One turn or mirror swaps these rows in pairs. Which row does each one swap with?
j357: [ -4  13  10  -9  -4 -15 -11  -2  28  -3  16 -23   5   2   9 -16  -1   8
   9   6]
j513: [ 11   4  15 -19  -4 -11  -7  16 -12   1  17 -18  -8   6  -4 -12  -7  -2
  21  -8]
j545: [ 14  12   3  -9 -11   0  -4   6 -12   7  28 -21  11  14  -1  -8  -4  -6
  10 -15]
j13: [ 13  13  14 -17   4  -8 -15  19   3   3  16 -14   2   3  -8 -11  -1  -3
  18  12]
j485: [ 24   3  20 -14  -4   0  -6  -3  16 -13   2 -17 -13  -8  -5  -7  14  -2
  12  -4]
j108: [  5   0   4  -5 -17  -6 -14 -11  15   8  -2 -14  14   8   0 -10 -11  -3
  16  12]
j937: [ 24   8  -9  -8  -7  -5  -8  10  13 -13   7  -8   9   2  -2  -6   7  -6
   3   5]
j138: [  9   4  22  -4   8 -11  -8  23   6   4  13 -19  12   4  -7  -4  -8  -2
  21 -14]
j402: [ 30  -3  11  -3 -10  -6  -3   1  19  -5  12 -15 -15  10 -21  -7  -3 -10
  11  -6]
j428: [  1  14   6  -3 -10   6   1  -8   2   8  20 -11  11  10  17  -6  -6  -4
  26  -3]
j674: [ 15   7  21  12  -9   0  -8 -12  13  15  23 -19   2   8 -13 -12  -1   3
  13 -14]
j532: [  7  -4  11 -30   2  -3  -6  11  26   5  -4 -14   5  -2  -2  -3  -4  -5
  18  -2]
j215: [ 12   7   8  -6 -30  -8  -2 -14   7   5   1 -20  -9   4  -1  -7   5 -11
  16 -17]
j781: [  4   5   4  -9 -29  -8 -12  -7  17  11   1 -15  -8  14   3  -7   0  -6
   2 -15]
j382: [  1  -4  -1   0  -7   1  -6   6   1   7   7 -20  16   5  21   0  -5 -14
   9  -1]
j345: [ 12   8  14 -11  -6  -4 -12  -4  -1  17  15 -17   3  19  -9   0  -1 -26
   7  -6]
j26: [ 20 -10   4   4   3   8  -4  -2  28  -1  22 -19  -7   5   2  -4   4  -8
  -3 -12]
j151: [  4  -4  17 -14  -6  13  -3  -4   0   9  13 -10   1   1  21  -4  -1 -14
  18  -2]
j24: [  9  18  12  -9 -13 -10  -6  -5  25   8   0  -7  18   1  -1  -6  -4  -5
  24 -22]
j192: [  3   9  19 -24   7   5 -17   2   7   6  12 -18  15  -3  11  -8   1  -2
  11  -2]
j256: [ 11 -11 -19   2 -11  -4  -7   4  14  10  17 -19  -8  12  -6  -7  -7  -9
  13  -8]
j210: [ 10   9   9 -10  20  -5  -3 -11  -2  -2   7 -19   1  -5   4  -7  -4   4
  10  -4]
j208: [ 18   6 -10  -5 -13 -21   7   6  22   4  14 -26  -5  -1  -5 -11  -6   1
   5   1]
j944: [ 13  14   7   5 -16   0   1   6  23  10  36 -21   4   1  -4 -11   0 -13
   8  -3]
j747: [ 11   9   2  -4 -24  -2  -5   8  -4   5  26 -19  13  -7   1  -9  -1  -8
   5  -2]
j607: [  1   0   4  -7  -7 -22 -15  -1  24  14   5 -30  -7   2  -4 -15 -11   0
   9 -18]
j850: [ 27   3  13   5  -3   1  -2   1  11  -3  17 -11   9   2 -20  -9  -9   4
  22   2]
j742: [ 12   2  13  -8 -24  -1  -9  15  27   7  23 -10 -13  17  -4  -8   0  -7
   9  -4]
j434: [  9   8   4  -5  10 -19  -6  16   6   2  -8 -23   1   5  -1 -13  -6   6
  11 -11]
j769: [  4   6   2  -5  -8   1   2   0  25   4  12 -15 -10 -15  15 -18  -9  11
  14  -7]
j436: [  6  -4  29 -15   4   9  -6  -3   6  11   4  -7   1  -3  10  -6  -4  -4
  18 -14]
j797: [ 24   6  14  -6   0   4  -2   4  19  -4   9 -10 -11 -14  -5  -8   4   6
   3 -15]
j51: [  9   2   8  -1  -5  -6 -22  -9  12   6   4 -24  -2   0   0 -13   4   6
  -2  16]
j958: [ 17  -2 -12 -10 -12   2  16   4   7   1  16 -15   3  11  -1  -3  -7  -6
  17 -17]
j70: [  6  -1   5 -12   5 -14 -11  23   7   6  11 -19   1 -12   2  -8   0  -6
  23  -6]
j605: [  8   3  15  -6   8  -2  -7 -26   5  -2   7 -20   7  -4   5 -11  -9   0
  10 -14]
j313: [  1  -6   5  -1 -10   1  -3   9   9   3  21 -11   6  15  17   5   3 -12
  23 -13]
j207: [  8  -2   6  -5 -12  -6  -4 -22  24   2  -7 -18  -6  -5   6 -10 -10  -5
  16  -6]
j311: [ 14  -3   0 -13 -11  -7  -4  10 -16   4   9 -15  -8  13  -2 -10  -5  -5
   6  -5]
j113: [ 20  -1  11 -10  -8  -8 -17  -4   0   6  15 -22   2  13 -17  -9   0 -20
  -3  -2]
j136: [ 12   3  19  -7  -5  -3   5  -5  43   8  13 -15   5   6   6   1   1  -4
  12  -6]
j800: [  5  -9  11  -9  12   0 -11   2  34   7   8 -15  -2   0  -2  -5  -4   2
  25 -10]
j738: [ -1  10  29 -15  -7  -2 -14   4  14  -5  16 -13  16  -1   6  -7   1   9
  13  -4]
j954: [  9  -8  15 -10   4  -4  -7 -14  38   4   7 -19  -1   0   2  -4   0  -9
   7  -4]
j416: [ 14   1   9   4  -3  10   1   3  14  14   4 -15  11  14  10   1   2 -23
   6 -12]
j383: [ 16  -2  -7  -1 -10 -19   1  -6  15   4  21 -26  -9   7 -15 -11  -9  -7
   6 -13]

Swapped with j781: j797
Swapped with j513: j151
Swapped with j428: j13
Swapped with j769: j742
Swapped with j436: j311

